[158 141 109 135 122 132]: 132, 158

[[110 107 138 110 146 126]
 [132 130 108 132 121 157]]: 126, 132

[115 141 100 108]: 108, 115

[[132 114 112 119]
 [129 133 150 111]
 [115 102 144 125]]: 119, 115

[[124 107 146 132 104 121]
 [120 103 153 134 103 120]
 [116 124 143 130 136 129]]: 121, 116

[119 125 137 117 147 152 131]: 131, 119
---
106,155,125,122,117 yields 122

130,143,121,115,119,108,157 yields 121

128,102,130,129,152 yields 129

137,124,105,141,116 yields 124

146,123,139,127,109
104,139,137,135,132
112,141,139,124,140
yields 135

148,107,106,107,116,117,127
136,132,133,120,114,145,146
126,125,138,124,119,138,136
yields 126

138,120,145,111,133,135,157 yields 135

118,100,127,146,129 yields 127
---
Input:
123,147,142,156,133
123,143,126,130,129
Output: 130

Input:
148,129,117,147,145,131,119
130,118,150,127,128,111,131
Output: 111

Input:
128,129,155,127
147,147,102,153
Output: 102

Input:
130,124,140,130,120,152
129,134,137,131,122,130
Output: 122

Input:
139,123,138,131,136,155
139,122,138,131,135,157
Output: 135

Input:
127,127,125,126,128,131,133
120,130,127,126,139,127,154
Output: 127

Input:
101,120,133,124,107,122,129
124,136,129,124,133,123,120
Output: 123

Input:
151,127,105,129
127,145,128,127
Output: 128

Input:
129,110,128,127,139
117,122,106,103,137
Output: 103

Input:
145,129,130,124,143
152,128,131,123,147
Output: 123
---
[137 129 121 138 107 158 122] → 107

[[144 107 130 142 103]
 [138 105 124 126 105]] → 124

[104 128 120 131 144] → 120

[[124 131 144 143 123 118]
 [128 127 133 118 153 125]
 [115 126 130 107 135 133]] → 107

[140 107 139 101 133 126 102] → 133

[102 123 145 117 139 118 110] → 139

[125  99 118 114 118 128] → 114

[115 140 100 125 152] → 100

[[115 126 124 131]
 [106 131 122 125]
 [130 134 101 133]] → 134

[149 133 137 118 128 130 113] → 128
---
121	133	122	136	151	117	118 | 121
142	147	107	133	119 | 142
126	105	124	122	118 | 126
106	116	128	134	135	99	123 | 106
119	103	137	146	133 | 119
104	116	125	144	149	130 | 104
---
[[132 138 102 147 122]
 [138 102 148 121 133]
 [144 114 147 110 123]] Answer: 123

[[142 132 148 117 125 130]
 [140 131 146 128 122 122]
 [101 125 140 147 102 126]] Answer: 126

[[134 134 113 147]
 [151 134 138 141]
 [152 128 144 122]] Answer: 122

[[127 146 131 122 112 119 142]
 [126 128 133 132 140 136 106]
 [123 122 136 119 144 128 111]] Answer: 111

[[131 125 131 140]
 [132 150 125 131]
 [123 125 137 120]] Answer: 120

[[139 134 140 149]
 [118 121 139 150]
 [127 124 139 145]] Answer: 145

[[127 123 130 129]
 [137 151 117 121]
 [128 130 126 127]] Answer: 127
---
[ 98 126 138 117 132 150] => 126
[121 144 101 122] => 144
[145 148 103 121 140 144 110] => 148
[100 151 104 146] => 151
[101 117 116 120] => 117
[139 126 131 147 152] => 126
[106 141 135 113] => 141
---
[115, 102, 101, 156, 151, 114]
114
[150, 128, 135, 104]
104
[103, 102, 111, 115, 104]
104
[106, 145, 113, 141, 115, 113]
113
[108, 112, 146, 151, 134]
134
[136, 134, 116, 104, 146, 115]
115
---
[157 115 140 144 154] out 157, 115

[150 132 126 145 128 149] out 150, 126

[[134 118 127 109 144 113 106]
 [130 113 115 116 117 134 118]
 [142 121 111 132 141 115 134]] out 144, 106

[131 134 135 153 116] out 153, 116

[127 136 147 158] out 158, 127

[136 126 136 127 150 115] out 150, 115

[[113 114 137 143]
 [119 112 114 142]
 [124 134 154 125]] out 154, 112

[[117 134 150 135 127 125]
 [122 136 148 149 124 129]
 [137 132 144 115 122 139]] out 150, 115

[[131 131 128 125 126 122]
 [146 124 122 110 112 103]
 [145 126 123 111 114 104]] out 146, 103

[101 124 143 137 128 133 130] out 143, 101
---
122  153  111  136  106
138  144  112  114  120
→ 112

131  128  131  139  140  155  137
119  108  144  106  110  118  117
122  134  131  128  119  127  127
→ 144

135  128  109  123  128  120
133  124  154  153  119  132
→ 154

147  124  103  137  115
139  110  129  116  105
→ 129

101  125  112  128
144  151  152   98
→ 152

124  149  120   99  135  114
125  107  116  133  135  107
124  109  114  130  134  104
→ 116

145  131  134  101  125  132
130  127  127  129  127  129
→ 127

131  119  127  132  131  128  129
156  134  119  154  156  101  152
→ 119
---
array([114, 152, 126, 137]) ⇒ 137
array([135, 118, 141, 150]) ⇒ 141
array([102, 101, 140, 149]) ⇒ 140
array([107, 145, 136, 148]) ⇒ 145
array([ 98, 152, 128, 109]) ⇒ 128
array([134, 116, 138, 106]) ⇒ 134
array([126, 129, 103, 101]) ⇒ 126
array([153, 140, 122, 143]) ⇒ 143
---
[[155 121 144 121 126]
 [115 144 128  98 139]] | 128

[[146 119 138 110 135]
 [143 106 115 106 131]
 [154 124 116 128 134]] | 116

[[140 142 149 117 131]
 [116 123 123 135 133]
 [127 108 106 122 117]] | 106

[[130 100 140 102 153]
 [117 150 130 148 118]] | 130

[[137 132 123 138 136]
 [118 125 137 130 131]
 [122 108 127 126 100]] | 127

[117 112 151 126 120] | 151
---
array([[121, 149, 121, 138],
       [139, 134, 120, 134],
       [130, 117, 118, 105]]) result: 117

array([[106, 133, 134, 125, 132],
       [119, 136, 133, 144, 137],
       [124, 138, 134, 150, 137]]) result: 134

array([[117, 122, 129, 147, 149, 115, 114],
       [150, 104, 124, 145, 116, 141, 121],
       [123, 118, 123, 149, 118, 102, 139]]) result: 118

array([[132, 134, 122, 115, 134, 131, 104],
       [117, 121, 149, 107, 130, 131, 141],
       [123, 137, 140, 132,  98, 133, 134]]) result: 98

array([[105, 134, 134, 133, 112, 142, 127],
       [122, 132, 127, 114, 133, 128, 130],
       [118, 128, 124, 139, 114, 131, 120]]) result: 114

array([[116, 131, 145, 115],
       [134, 100, 149, 110],
       [102, 107, 147,  99]]) result: 107

array([[117, 123, 138, 131],
       [148, 123, 138, 128],
       [139, 117, 152, 132]]) result: 117
---
array([122, 144, 108, 103, 133]) -> 103

array([[107, 140, 123, 125, 151],
       [102, 148, 139, 108, 150],
       [131, 133, 134, 114, 115]]) -> 102

array([[134, 139, 121, 134, 111],
       [135, 146, 126, 135, 125],
       [150, 135, 138, 150, 140]]) -> 111

array([119, 150, 102, 143, 131]) -> 102

array([156, 133, 128, 139]) -> 128

array([123, 124, 148, 103, 126, 149]) -> 103

array([[109, 113, 137, 124, 128],
       [106, 112, 138, 124, 128],
       [134, 137, 129, 125, 135]]) -> 106

array([111, 126, 155, 152, 128]) -> 111
---
[[130 123 130 129]
 [125 153 131 133]] => 131

[[124 117 128 137 140 143]
 [121 119 131 133 136 150]] => 136

[[128 110 111 149 128 130]
 [136 107 126 136 128 121]] => 128

[[130 132 118 123  99 141]
 [127 119 122 127 110 134]] => 110

[[117 143 107 123 129 136 127]
 [121 131 117 119 127 134 121]] => 134

[[124 105 129 119 118]
 [127 114 142 128 149]] => 128
---
((146, 123, 144, 116, 117, 130, 125), (137, 120, 150, 113, 105, 102, 129), (111, 126, 136, 130, 115, 141, 128)) → 123
((139, 122, 118, 103), (144, 123, 120, 101)) → 122
(132, 107, 140, 150, 120, 139) → 107
(146, 113, 143, 137, 104) → 113
(129, 101, 156, 117, 109, 153, 119) → 101
(126, 144, 146, 125, 121, 105) → 144
---
[[121 135 121 128 119 119]
 [120 111 151 154 112 133]
 [130 126 134 128 141 134]] yields 134

[[108 101 124 121 111]
 [107 145 135 124 103]
 [142 154 121 112 133]] yields 121

[[132 130 137 149 128 143 129]
 [136 130 136 139 128 145 129]
 [131 125 145 152 128 149 130]] yields 145

[[130 102 146 103]
 [132 119 134 104]
 [143 126 141 143]] yields 141

[[147 131 129 132 133]
 [146 131 130 131 135]
 [151 131 129 133 129]] yields 129

[[134 110 123 152 116]
 [123 136 130 108 128]
 [129 118 126 143 124]] yields 126

[[143 151 121 119 125 125 120]
 [157 123 120 127 140 120 116]
 [114 153 133 129 128 133 136]] yields 133

[[113 123 123 123 139 137 113]
 [146 144 110 103 122 117 118]
 [125 114 139 138 131 118 133]] yields 139
